In the data rows, 128 means zero.
Some points, one per row:
Array([177., 140., 136., 139., 151., 148., 141.,  76., 130., 146.,  90., 156.,
       130., 108., 144., 191.])
Array([ 60., 178., 159., 188., 143.,  95., 147., 147., 122., 163., 123., 105.,
       136.,  91.,  37., 164.])
Array([ 54., 142., 120., 211., 253., 168., 170.,  79., 173., 167.,  98.,   0.,
       248.,  94.,  39., 185.])
Array([127., 138., 135., 116., 130., 113., 119., 141., 237., 103., 173., 135.,
       178., 148.,  88., 168.])
Array([132., 118., 127., 121., 134., 130., 132., 133., 158.,  94., 101., 138.,
       146., 137., 142., 115.])
Array([166., 145., 150.,  94.,  59.,  72., 117., 166., 166., 112., 179., 130.,
        93., 131., 137.,  78.])
Array([132., 110., 119., 116., 133., 134., 162., 118.,  71., 157., 131.,  81.,
        90., 132., 149., 118.])
Array([109., 158., 141., 148., 175., 111.,  82.,  93., 204., 114., 121.,  97.,
       203., 172.,  98., 182.])
Array([151., 112., 163.,  58.,  76., 106., 123., 166., 121., 160., 162., 123.,
        44., 174., 192.,  63.])
Array([ 79., 123., 132.,  99., 185.,  68., 115., 110., 151., 168., 103., 122.,
        98., 176.,  99., 158.])
Array([ 73.,  12., 131.,  74., 142.,  99., 199.,  95., 173., 173., 231., 159.,
       177., 227., 189.,  33.])
Array([172., 156., 110., 144., 168., 145., 101., 144., 103., 110., 156., 142.,
        84.,  22.,  39., 109.])
Array([139., 129., 139., 103., 102., 114., 127., 150., 169., 107., 118., 199.,
       137., 148., 137., 129.])
Array([182., 102., 116., 156., 115., 143., 145., 102., 116., 123.,  96., 104.,
       118., 133., 124., 102.])
Array([121., 152.,  97.,  70., 120., 146., 149.,  88., 234., 125., 111., 130.,
       181.,  68.,  33., 246.])
Array([153., 142., 161.,  88., 135., 145.,  99., 148., 195., 107., 132., 212.,
       170., 158., 122., 121.])
Array([189., 115., 109., 164., 116., 165., 135., 136., 149.,  81., 122., 102.,
       162., 124., 100., 113.])
Array([145., 157., 130., 172., 144., 169.,  92., 158., 100., 101., 104., 126.,
        98.,  30.,  41., 122.])
Array([249.,  29., 112., 255., 191., 205., 189.,  65.,  12., 111., 105.,  68.,
       149., 130.,  99., 101.])
Array([116.,  81., 176., 123.,  44.,  69., 148., 179., 100., 169., 151., 144.,
        99., 196., 198.,  84.])
Array([255., 158., 115., 222., 143., 249.,  75., 125.,  13.,   4.,  66., 125.,
       170.,  60., 255.,  86.])
Array([121., 158., 138., 115., 127., 109., 110., 141., 121., 143., 137., 135.,
       112., 117., 160., 113.])
Array([ 66.,  89.,  89.,  97., 109., 150., 192., 141.,  98., 191., 191.,  90.,
       109., 235., 148.,  31.])
Here are 10 more points, each followed by its number:
Array([124., 127.,  58., 192., 155., 186., 180., 115.,  64., 146., 134.,  15.,
       153.,  95.,  51.,  90.]) 0
Array([ 66., 143., 153.,  89., 123.,  79., 135., 132., 164., 119., 111., 179.,
       142., 154., 117., 197.]) 1
Array([ 94., 161., 116., 148., 172., 155., 108.,  99., 122., 131., 103., 143.,
       168.,  91., 110., 209.]) 2
Array([105., 145., 130., 135.,  94., 128., 129., 158.,  96., 156., 108., 149.,
       113., 139., 157., 140.]) 3
Array([112., 128., 142., 161.,  95.,  84., 188., 139., 144., 179., 153.,  88.,
       110., 113.,  66., 129.]) 4
Array([ 71., 124., 126.,  94.,  37.,  90., 152., 164., 149., 145., 140., 118.,
       139., 224., 125.,  97.]) 5
Array([123., 131., 145., 138.,  73., 109., 136., 144., 115., 159., 119., 130.,
       132., 176., 168., 110.]) 6
Array([ 99., 161., 134., 109., 106.,  96., 120., 129., 114., 143., 126., 145.,
       130., 164., 183., 127.]) 7
Array([ 68., 107., 108.,  88.,  99., 101., 155.,  81., 133., 153., 110., 136.,
       124., 227., 186., 147.]) 8
Array([ 49., 169.,  22., 115., 172., 174.,  92.,  88.,  89., 100., 108., 147.,
       154.,   0., 102., 210.]) 9
Which two of these numbered points are nearest to each point below by angle, seen from the average point of the first points? Their numbers follow each, nearest first.
Array([152.,  72.,  96., 141., 151., 147., 152.,  83., 109.,  86., 139., 112.,
       162., 126.,  78., 125.]) > 0 9
Array([109., 150., 128., 129., 202., 169.,  88.,  90., 145., 136.,  76., 126.,
       135.,  75.,  70., 187.]) > 2 9
Array([177., 100., 148., 130.,  78., 136., 124., 150., 108., 125., 140., 143.,
        99., 156., 151.,  96.]) > 6 3
Array([ 90., 118., 142., 113.,  81.,  90., 139., 144., 166., 127., 105., 151.,
       116., 137., 114., 111.]) > 5 1
Array([138., 120., 118., 123., 148., 104., 125., 120., 160., 111., 133., 128.,
       114.,  97.,  83., 132.]) > 9 4
Here are 10 other points, each followed by its number:
Array([ 69., 145., 135., 103., 105., 111., 134., 133., 124., 145., 130., 167.,
        82., 115.,  95., 111.]) 0
Array([105., 151., 139., 167., 207., 133., 131., 111.,  89., 143., 133.,  66.,
        94.,  81.,  71., 129.]) 1
Array([121., 122., 109.,  85., 162., 166., 106.,  82., 160., 119., 118., 147.,
       155., 125., 190., 184.]) 2
Array([107., 140., 136., 135., 135., 137., 129., 134., 105., 129., 145., 140.,
       156., 130., 145., 121.]) 3
Array([141., 183., 168., 144., 114., 119.,  76., 183., 107., 110., 178., 134.,
       146.,  70., 169., 199.]) 4
Array([168., 119., 136., 144., 170.,  95., 120., 125., 174.,  68., 137., 110.,
       112.,  65.,  31., 133.]) 5
Array([125.,  76.,  67.,  97.,  84., 129., 167., 156., 157., 127., 172.,  62.,
       118., 201., 115.,  63.]) 6
Array([255.,  78.,  75., 195., 111., 152.,  96.,  21., 135., 141.,  56.,  35.,
       140.,  80., 183., 114.]) 7
Array([110., 156., 134., 130., 125., 110., 114., 138., 109., 148., 132., 144.,
       169., 150., 169., 128.]) 8
Array([109., 125., 138., 106.,  84.,  78., 148., 123., 180., 133., 122., 163.,
       184., 224., 144., 125.]) 9
The same question for these:
Array([134., 184., 108., 114., 170., 173.,  74.,  90.,  61., 148., 141., 158.,
       112., 144., 180., 113.]) > 3 8
Array([135., 109., 129.,  98., 143., 143., 129., 107., 144.,  96.,  77., 172.,
       135., 142., 163., 146.]) > 2 9
Array([176.,  81., 142., 192.,  74.,  60., 142., 186., 155., 156., 206.,  17.,
       125., 123.,  80.,  29.]) > 6 5
Array([199., 123., 137., 163., 136., 168., 110., 107., 132., 133., 103., 115.,
       140., 104., 147., 122.]) > 7 2
Array([ 97., 180.,  94., 185., 154., 184., 116.,  91.,  22., 142.,  96.,  85.,
       149., 134., 151., 112.]) > 3 1
